In the rows, zero is written as 128.
Families of rows that turns and mirrors carry onto each other, the same ones carrying the whole set onto itself: the rest of each named row's family, in list order
4 families of 8 rows
bano: [118 131 140 121 121 121 137 139 130 121 150 133 110 136 157 123 127 114
 128 110 131 123 133 125 113 113 103 150 102  93 143 149 149 116 161 115
 151 142 148 108 137 130 142 141 158 117  98  72 125 139 131 139 148 140]
vidaf: [128 136 149 119 137 126 128 137 133 118 147 141 115 137 168 133 124 117
 131 109 122  95 123 137 126 115 108 152  94  95 145 151 145 100 142 114
 141 158 154  94 157 118 148 123 157 113  92 104 129 132 126 129 152 140]
Nen: [120 110 127 124 138 100 140 156 134 120 132 144 108 124 138 127 119 146
  99  84 150 108 135 150 146 112 102 157 115 118 108 135 161 129 147 110
 125 181 149 120 150 129 101 104 120  98 124 116 112 153 122 124 157 120]
Vit: [129 115 115 148 128 116 148 147 125  99 107 144 131 115 118 146 110 142
 106 117 124 118 116 159 152 159 123 112 112 127 128 159 120 118 127 120
 122 124 168 120 163 142 107 166 137 117 122 115  92 150 119 127 124 109]
gidil: [123 133 127 170 118 108 152 142 134 107 144 135 104 139 172 134 139 145
 116 140 136 139 166 135 135 150 125 127 120 102 139 117 114 155 135 124
 151 131 143 122 132 131 128 148 124 126 103  94 115 145 109 120 132 125]
fezel: [131 111 125 130 122 103 169 147 122 102 112 145 127 139 143 146 111 127
  97 125 126 118 117 160 141 163 132 114 105 121 136 160 129 121 125 128
 125 128 175 117 156 136  94 156 135 128 127 109  99 154 101 114 136 121]
Luf: [115 130 129 153 132 120 149 145 136  99 141 140 114 145 181 131 145 139
 106 155 135 122 173 136 123 143 117 117 122 106 134 118 121 128 126 124
 148 137 152 125 128 131 126 144 119 116  91  98 110 137 101 117 115 120]
voko: [132 104 139 116 154 111 120 123 124 147 140 126 104 105 113 102 128 116
 156 114 111 146 133 148 101 114 125 122 106 117 140 153 160 136 104 129
 126 115 153 133 130 116 136 104 184 135 135 106 117 146 123 140 117 159]
neli: [117 125 106 138 122 100 157 152 122 107 122 144 113 145 119 153 119 117
 104 115 147 124 111 154 138 146 131 110 112 119 130 145 138 125 143 124
 123 125 169 121 167 131 110 157 119 126 125  93  87 157 111 130 136 118]
Naki: [109 110 143 161 151 115 124 129 123 130 170 120 102 106 141 126 130 129
 142 139 143 145 149 148 124 133 133  99 114 114 145 122 129 162  93 123
 123 132 123 129 143  96 154  84 125 137 141 138 117 139 103 138 108 146]
kesep: [110  99 118 124 130 135 144 118 107 130 151 122 124  98 124 152 119 101
 120 129 125 105  98 137 126 154 127  88 109 120 141 160 139 104 118 114
 110 122 136 121 137 105 139  86 101 127 155 121 114 139 117 137  89 127]
dode: [123 113 128 137 144  97 147 156 127 116 145 142  87 134 132 129 122 131
 100  84 146 119 125 137 150 125 103 151 111 108 123 130 151 130 155 118
 129 173 145 113 148 136 117  95 113  99 130 100 104 146 133 120 162 108]
Dol: [111 131 132 150 127 125 164 145 132 105 149 140 120 148 177 130 141 146
 111 137 125 121 176 128 130 146 119 126 124  95 130 127 122 125 125 137
 153 146 136 120 122 116 132 138 124 123  91  99 105 146  96 107 119 137]
nasod: [155 112 138 123 150 107 128 102 133 143 110 128 105  95 120 116 136 121
 151 107  88 123 136 149 113 119 129 120 101 126 150 142 155 134  96 123
 119 125 158 128 124 128 139 118 176 131 123 114 120 150 126 137 111 153]
mubu: [110 119 151 126 136 138 131 130 144 115 152 144 124 110 155 121 127 116
 128 115 123 112 120 124 133 112 103 151 103  91 144 152 135  94 137 109
 151 151 149 102 150 143 151 128 162 112  95 102 121 116 129 138 139 124]
bisod: [148  84 117 128 150 115 139 123 127 126 127 132 101  99 132 112 126 139
 130 105  98 105 149 130 114 132 113 110 127 124 111 141 164 113 122 138
 111 125 133 122  95 124 120  63 111 106 148 107 120 136 134 124 106 130]
kem: [142  99 113 137 145 129 144 129 119 121 142 145 112  94 123 116 125 147
 116 103 103 101 154 135 116 127 121 120 128 125 126 135 169 107 124 149
 104 126 124 128  86 135 132  69 123  94 127 108 105 152 126 108 103 116]
sok: [114  89 144 128 130 124 151 116 114 118 144 122 121 100 131 152 112  94
 122 134 125 105 102 137 122 141 122  76  99 128 156 156 140 108 112 114
 105 131 132 112 145 112 146  96 106 122 149 127 111 139 114 149 100 130]
zir: [156  84 121 128 154 107 139 132 117 131 137 124  88 103 121 113 125 137
 123 108 108 118 137 129 131 140 108 119 121 125 122 139 162 134 122 150
 117 126 134 130  96 127 130  61 126 119 158 108 104 144 128 109 111 126]
lig: [107 127 136 157 124 131 161 142 134  99 151 148 131 126 161 127 130 163
 117 149 118 128 179 122 138 141 120 117 131 109 127 126 122 131 136 124
 156 134 138 125 122 132 123 143 127 112  93 106 106 131 110 132 109 125]
puni: [133 114 138 127 145 127 130 110 139 136 126 143 113  81 116 109 130 132
 141 106  98 141 124 148 105 118 136 138  98 118 154 148 156 126  83 128
 118 123 158 132 122 147 129 116 183 133 120 112 116 141 116 122 116 141]
Mikek: [116 110 131 139 129 151 129 128 109 115 149 132 122  90 127 155 103 122
 123 130 128 103  98 145 114 146 125  86  98 128 148 159 139  96 112 119
  96 122 128 109 143 117 146 101 107 114 139 125 112 139 122 132 101 118]
Dibuv: [119 111 123 131 139  97 148 163 126 120 145 153 105 138 131 129 123 141
 114  85 143 116 141 157 146 123 118 148 118 114 102 138 150 115 141 114
 133 178 145 115 151 115  91  99 122 101 126 131 101 165 125 118 157 119]
Lidak: [ 86 124 147 149 143 134 135 127 126 133 169 143 117  98 122 128 123 151
 135 133 134 150 156 156 114 122 147 103 117 125 140 120 137 144  90 107
 119 146 128 141 142 113 129  92 122 124 126 146 108 146 101 142 111 139]
dogiz: [122  98 114 126 131 130 137 134 109 119 151 118 121 110 119 150 110 105
 124 138 135 107 105 134 120 143 125  80 113 125 140 155 153 113 125 141
 107 104 135 119 136 104 154  95 112 139 154 114  98 144 113 136  91 136]
Naka: [120 116 114 139 123 100 160 150 116 101 116 155 120 132 129 153 124 126
  93 116 140 116 109 151 148 151 116 116 108 120 130 156 133 124 125 126
 128 128 173 120 159 129  85 157 130 113 122 100  99 152 100 119 114 114]
Bule: [ 94 112 142 149 153 114 144 116 132 144 151 129 106 108 121 124 143 125
 136 122 130 146 162 151 124 123 138  94 118 117 143 114 130 144  80 114
 123 155 126 142 142 102 146  96 122 129 128 137  99 157  99 142 107 149]
Lem: [136 107 131 128 161 109 122 109 128 135 125 133 109 100 114 110 140 128
 148  98  93 133 136 144 105 119 139 128 103 111 144 149 155 136  84 128
 121 120 151 130 124 109 136 117 177 133 121 106 127 138 129 139 102 148]
Veg: [148  84 118 133 133 111 151 127 119 123 134 127 103  98 127 126 133 133
 131 104 101 104 153 119 120 129 111 110 122 128 118 138 165 113 128 137
 120 139 118 122  86 118 124  74 114 105 146 117 110 159 135 125  94 129]
guri: [ 94 117 133 146 159 118 135 127 132 131 157 119 121 101 135 121 136 126
 125 131 131 142 156 156 115 135 144  99 119 119 147 123 136 159  86 112
 117 149 138 139 145 104 149  93 117 140 134 145 115 144 103 146 100 146]
lofim: [122 128 143 117 128 131 120 131 129 129 145 135 111 137 162 135 133 122
 121 117 136 107 130 133 128 109 108 162  98  90 141 146 140 102 142 100
 148 154 143 113 145 118 143 137 160 117  87  92 128 134 131 130 142 127]
zet: [112 109 120 135 156 108 142 152 132 123 143 156 119 119 114 118 122 140
 103  84 141 108 145 158 161 114 115 147 130 114 111 129 147 113 147 111
 124 170 143 123 154 135 119  96 127  90 115 125  94 152 129 130 152 106]

The rest of the family of Veg: vidaf, fezel, Dol, nasod, sok, Dibuv, Bule
The rest of the family of Naki: bano, gidil, voko, neli, dode, zir, dogiz

Families of rows that turns and mirrors carry onto each other, the same ones carrying the whole set onto itself: the rest of each named row's family, in list order
6 families of 6 rows
kov: [112 136 134 113 120 166 141 118 160 132 134 132  80 140 146 115 139 105
 170 128 144 163 187 131 151]
disiv: [141 108 157  86 147 157 119 116 123 145 111 162 125 115 143 115 158 105
 110 124 134 149 167 104 162]
bufiv: [125 124 140 121 128 144 159 122 117 137 103 137 113 149 180 122 133 119
 160 160 127 114 122 129 134]
sunom: [108 127 120 107 117 161 150 118 162 134 136 133  73 143 166 116 130 104
 152 125 139 150 191 129 148]
nosof: [ 95 116 159 127 138 140  94 115 128 160 119 141 121 165 131 106 130 109
 142 122 136 142 150  94 141]
pelu: [135 117 125  92 135 147 127 147 162 133  92 163 116 131 154 147 110  93
 160 142 130 126 130 123 125]
Sugi: [150 110 119 104 135 151 133 143 146 121 106 152 115 148 174 155 100  89
 153 127 131 138 127 120 134]
zarop: [129 129 169  90 115 178 107 121 139 126 150 140 109 160 160 124 131 105
 159 139 107 158 190 124 122]
zivub: [139 111 165  89 111 163 134 126 117 103 125 137 102 147 148 111 134 112
 161 147 103 153 187 136 145]
lag: [ 98 114 158 131 149 139 106 119 121 147 117 164 126 145 126  99 131 127
 137 117 134 127 164  97 127]
medat: [149 109 141  94 152 146 122 116 122 124 117 180 141 111 145 123 151 109
 125 109 136 137 155 104 156]
Gafab: [ 89 124 147 125 140 129 100 114 152 151 124 160 120 135 148 117 139 111
 134 118 143 153 137  85 142]
Kige: [146 122 179 107 104 151 127 132 139 116 144 141 104 156 165 124 121 119
 157 137 100 151 183 121 133]
Loten: [143 110 150  95 138 149 108 116 127 126 121 165 146 128 158 104 158  95
 121 115 141 143 147  90 156]
tes: [140 123 177  91 113 163 109 135 121 119 137 138 106 159 150 114 139 112
 163 147 106 150 188 101 131]
kek: [135 128 134 106 127 143 131 155 137 139  99 156 117 125 176 146 105 105
 157 146 112 153 121 110 125]
resa: [ 75 118 147 116 143 141 103 114 119 141 120 149 126 138 136 108 135 104
 145 113 128 127 136 100 133]
gepe: [149 136 121 125 132 149 159 129 137 150 123 148 110 107 171 108 127 119
 157 142 132 105 129 116 140]
Leme: [144 124 132 111 133 143 135 122 144 153 128 139  73 161 141 112 132 118
 167 116 141 153 196 137 143]
zez: [127 118 123  80 127 146 132 153 159 146 103 149 111 128 179 142 102 107
 157 133 111 142 142 133 126]
Gazir: [ 90 108 158 130 146 122 110 108 137 144 116 147 130 149 140  94 130 105
 138 120 137 138 151  93 131]
Ded: [ 93 122 166 115 146 135 102 122 130 152 127 161 103 119 137 107 139 124
 145 104 140 128 144  99 126]
vep: [143 121 137 132 122 156 156 113 123 138 114 155 120 122 171 113 139 126
 158 139 145 104 121 123 127]
bopub: [139 107 179  95 113 172 123 119 136 130 139 131 105 156 161 117 131 119
 152 116 101 156 173 140 131]
Lidaz: [136 111 121  77 120 159 148 137 147 137  96 155 115 140 179 151 109 110
 153 128 129 135 131 129 130]
todi: [136 120 119  80 131 159 131 150 146 151 103 169 104 138 173 145 117 102
 153 139 108 132 127 122 129]
gupap: [134 120 123 123 140 136 151 134 128 134 122 127 105 122 176 129 138 116
 155 151 131  90 146 111 137]
fipos: [123 127 126 104 112 159 136 102 150 134 141 149  83 151 139 104 149 110
 154 134 141 146 193 141 139]
nom: [136 136 168  95 107 161 104 134 128 111 134 134 109 149 159 129 134 108
 170 134 105 153 186 124 140]
Zizol: [144  99 144  90 148 139 111 104 125 126 111 173 139 119 161 108 150 111
 116 120 134 146 166 101 149]
nuza: [132 104 130  96 138 147 111 115 150 142 118 183 139 110 133 116 154 107
 125 114 125 151 171  98 139]
fid: [150 114 113 129 118 146 147 117 133 141 127 134 121 130 184 116 135 125
 161 153 133 109 141 126 123]
zolod: [142 112 125 129 117 155 167 125 122 156 122 150 111 132 166 120 135 123
 154 151 133 111 125 120 131]
pib: [111 121 138 106 119 147 139 130 148 140 121 133  72 145 151 116 124 106
 176 130 142 156 200 126 153]
kep: [121 126 129 104 126 163 142 117 142 146 130 150  68 155 158 107 144 112
 162 114 145 172 186 118 146]
pekur: [134 107 149  90 141 165 113 115 139 141 118 157 130 114 150 122 167  88
 119 117 137 138 158  84 129]

The rest of the family of kov: Gazir, todi, nom, Zizol, zolod
The rest of the family of tes: sunom, nosof, medat, zez, vep
The rest of the family of Leme: Sugi, Ded, bopub, gupap, pekur
The rest of the family of nuza: bufiv, zivub, Gafab, kek, fipos

Families of rows that turns and mirrors carry onto each other, the same ones carrying the whole set onto itself: the rest of each named row's family, in list order
3 families of 6 rows
Somal: [107 117 132 122 136 135 161 101 108 108 144 131 121 131 156 134 124 107
 115 115 141 109 113 120 130 157 100 120  96]
nasu: [115 113 126 113 126 122 137 101 142 116 134 116 113 118 170 139 131  96
 114 133 133 117 104 110 130 146 109 116  97]
lal: [125 121 135 120 125 129 132  87 135 132 142 103 115 127 167 138 143 101
 108 133 116 125 108 120 143 145 111 127  93]
kasik: [122 125 120 145 118 125 105 170 141 110 118  98 160 141 110 110 136 132
 138 165 115 114 153 127 138 120 135 108 132]
favu: [127 137 133 136 119 146 119 151 116 106 128 112 174 164  96 109 138 144
 147 147 112 108 150 125 144 121 128 106 126]
Fenod: [142 140 137 127 122 150 106 156 123 118 138 120 161 158  90 101 137 143
 146 149 124 113 135 121 128 125 134 116 138]
Tosu: [ 97 119 123 135 136 128 145 100 126 138 138 112 132 119 176 127 138  96
 106 109 117 119 116 129 135 141 118 128 106]
Beme: [106 119 131 132 135 136 149 104 105 128 154 116 132 120 163 129 126 101
 109 106 137 124 115 129 132 141 108 130  97]
vadat: [140 113 125 149 105 146 120 147 145 102 128 112 156 173 104 131 128 133
 131 165 124 103 153 129 138 116 141 103 121]
Noli: [149 135 135 133 114 152 118 157 126 119 128 123 153 158  99 113 137 161
 147 157 117 110 146 120 133 126 127 110 127]
zum: [148 123 122 147 108 148 118 153 153 120 121 122 144 164 111 126 136 155
 137 165 114 103 152 122 129 123 139 107 131]
Moza: [146 124 125 142 114 155 116 141 157 120 128 122 149 177 104 121 137 139
 132 155 119 100 140 125 126 121 147 110 138]
nas: [136 130 124 148 120 137 116 175 135 123 118 118 148 140 106 110 136 156
 140 162 115 110 154 124 127 129 133 115 138]
kal: [119 122 137 129 134 132 147 101  99 123 153 114 115 122 151 132 128 108
 108 124 137 125 117 132 140 156 100 135  92]
dizut: [ 98 121 126 142 143 123 153  99 121 136 130 111 119 123 167 126 145 110
 104 120 111 116 125 136 139 158 113 133 108]
Rasun: [ 91 126 125 120 142 119 152 103 124 122 122 118 127 116 170 117 145 108
 117 115 112 110 113 120 131 158 110 118 110]
fopu: [129 124 119 152 127 138 110 170 145 122 124 115 146 144 105 105 131 136
 130 158 126 109 150 132 119 129 142 118 150]
Lefu: [117 116 130 122 123 134 135  93 128 132 151 111 127 124 173 138 131  92
 108 117 130 126 107 121 135 133 113 124  93]

The rest of the family of Somal: nasu, kasik, favu, vadat, Rasun
The rest of the family of Lefu: Tosu, Beme, Noli, zum, nas

Families of rows that turns and mirrors carry onto each other, the same ones carrying the whole set onto itself: the rest of each named row's family, in list order
4 families of 8 rows
tizat: [177 122 123 128 123 153 128 153]
pob: [147 142 111 147 104 169 114 125]
nit: [176 107 133 121 125 155 114 126]
Goki: [137 139 127 120 146 170 102 142]
papor: [124 117 122 112 133 160 103 158]
datot: [140 107 151 126 150 146 119 158]
beguv: [146 125 123 168  94 150 122 127]
bogog: [130  99 141 132 122 154  94 108]
zilaz: [155 138 132 148 116 147 126 173]
Ref: [159 121 125 143 136 145 139 158]
Pifem: [168 116 161 153 111 140 126 132]
Ziti: [142 130 120 155  89 158 100 125]
natug: [115 121 111 130 128 161  95 150]
dazak: [141 115 137 148 147 150 134 167]
Rul: [145  97 146 161  95 133 117 141]
Zuzab: [158 119 148 172 104 143 119 124]
Nef: [106 115 150 156 116 150  93 127]
Rapur: [138  95 159 134 133 135 107 158]
sef: [137 113 152 114 144 154  96 155]
nusol: [182 124 139 135 117 145 121 133]
vupom: [148 120 153 167 113 123 118 142]
med: [100 112 135 147 122 156  98 150]
gole: [169 115 147 133 114 176 123 130]
kuf: [143 124 135 134  93 152  86 115]
buv: [111 119 126 151 126 128  96 153]
nusod: [137 117 118 113 128 180 103 139]
mumo: [146 101 149 137 111 149  78 123]
viv: [125 115 147 137 103 159  79 123]
tav: [108 131 139 160 113 148 106 156]
faro: [136 138 123 143 128 153 142 158]
zasud: [128 143 125 135  91 155 118 127]
rufe: [153  93 146 144 147 148 102 154]

The rest of the family of Rapur: pob, nit, vupom, nusod, mumo, tav, faro
The rest of the family of bogog: Goki, zilaz, Rul, gole, buv, zasud, rufe
The rest of the family of dazak: tizat, beguv, Pifem, natug, Nef, sef, kuf

